[[-40   2 -17  -5 -20  -4   5 -12]
 [  5   4 -38 -24 -52   2  -9  15]
 [-13   5 -23  -2 -30 -36   1  -8]
 [  9  -7 -19  -8 -30 -54 -16 -16]
 [  8   4  23   2   8  21   9  -8]
 [ 49  -2 -15   5 -16   2 -14 -14]
 [-29   1  26 -11  -6 -14   2 -24]
 [-41   6 -34   6 -10  19   1 -17]
 [ 23  -3 -36   5  21  29   4 -34]
 [-12   2 -29 -15 -24 -41  -3 -38]]
:
[[-29   1  26 -11  -6 -14   2 -24]
 [  8   4  23   2   8  21   9  -8]
 [ 49  -2 -15   5 -16   2 -14 -14]
 [-40   2 -17  -5 -20  -4   5 -12]
 [  9  -7 -19  -8 -30 -54 -16 -16]
 [-13   5 -23  -2 -30 -36   1  -8]
 [-12   2 -29 -15 -24 -41  -3 -38]
 [-41   6 -34   6 -10  19   1 -17]
 [ 23  -3 -36   5  21  29   4 -34]
 [  5   4 -38 -24 -52   2  -9  15]]

[[  6 -31  -6 -16  43 -15  -6]
 [ 15  23  -7  17  22 -17 -21]
 [ 18   9   8 -14 -39  11   2]
 [-22 -15   3 -46 -15 -17   6]
 [-39   2 -51  -4 -45  18  48]
 [ -3  33  -5  16  11   9   3]]
:
[[ 18   9   8 -14 -39  11   2]
 [-22 -15   3 -46 -15 -17   6]
 [ -3  33  -5  16  11   9   3]
 [  6 -31  -6 -16  43 -15  -6]
 [ 15  23  -7  17  22 -17 -21]
 [-39   2 -51  -4 -45  18  48]]

[[  9  52 -15]
 [  2   8 -39]
 [ -4   8 -25]
 [ -4   8 -12]
 [ -4 -20 -38]
 [-31   8  10]
 [ -6  -5  16]
 [ -4   8  12]
 [-34   8 -44]
 [ -4   8 -34]
 [ 15  20   6]
 [ -4   8   7]]
:
[[ -6  -5  16]
 [ -4   8  12]
 [-31   8  10]
 [ -4   8   7]
 [ 15  20   6]
 [ -4   8 -12]
 [  9  52 -15]
 [ -4   8 -25]
 [ -4   8 -34]
 [ -4 -20 -38]
 [  2   8 -39]
 [-34   8 -44]]

[[  3 -25 -13 -17  15 -14]
 [  3 -23 -14 -15   4 -12]
 [ -5 -53  -4 -12  -3   8]
 [-10 -45 -17 -17 -11   6]
 [ -7 -37 -19 -11  10   3]
 [  3 -44   2  -5 -19   6]
 [ -6 -40 -12 -16  51  -2]
 [  5 -53   0  -4 -20   6]
 [ -7 -46 -18 -17   3   0]
 [ -4 -28  -2 -13  -4   6]
 [ 11 -15  -7 -18  14  -1]]
:
[[  3 -44   2  -5 -19   6]
 [  5 -53   0  -4 -20   6]
 [ -4 -28  -2 -13  -4   6]
 [ -5 -53  -4 -12  -3   8]
 [ 11 -15  -7 -18  14  -1]
 [ -6 -40 -12 -16  51  -2]
 [  3 -25 -13 -17  15 -14]
 [  3 -23 -14 -15   4 -12]
 [-10 -45 -17 -17 -11   6]
 [ -7 -46 -18 -17   3   0]
 [ -7 -37 -19 -11  10   3]]

[[  5 -41 -18   0 -25   6  21   1   4  -9   3  15   1]
 [ 22  10  -7 -21 -28  15   9 -28 -13  10   0  24   0]]
:
[[ 22  10  -7 -21 -28  15   9 -28 -13  10   0  24   0]
 [  5 -41 -18   0 -25   6  21   1   4  -9   3  15   1]]

[[  5  45   2 -21   4   1  10   3]
 [  0  45   6 -17   8   0   0   0]]
:
[[  0  45   6 -17   8   0   0   0]
 [  5  45   2 -21   4   1  10   3]]

[[-27 -14  -7   3 -40  -5]
 [-23 -30 -21  -8 -39  -8]
 [-26 -29 -17  -5 -33  -2]
 [-39 -25   2   8 -10  19]
 [-26 -11  -6   5 -43  -6]
 [-43 -47  -8  -3   7  29]
 [-32   6  12  20 -40   0]
 [-28 -14  -5   5 -37  -2]
 [-38 -21   3  10 -14  16]]
:
[[-32   6  12  20 -40   0]
 [-38 -21   3  10 -14  16]
 [-39 -25   2   8 -10  19]
 [-28 -14  -5   5 -37  -2]
 [-26 -11  -6   5 -43  -6]
 [-27 -14  -7   3 -40  -5]
 [-43 -47  -8  -3   7  29]
 [-26 -29 -17  -5 -33  -2]
 [-23 -30 -21  -8 -39  -8]]

[[-4 20  6]
 [12 27 15]
 [47 20 24]]
:
[[47 20 24]
 [12 27 15]
 [-4 20  6]]
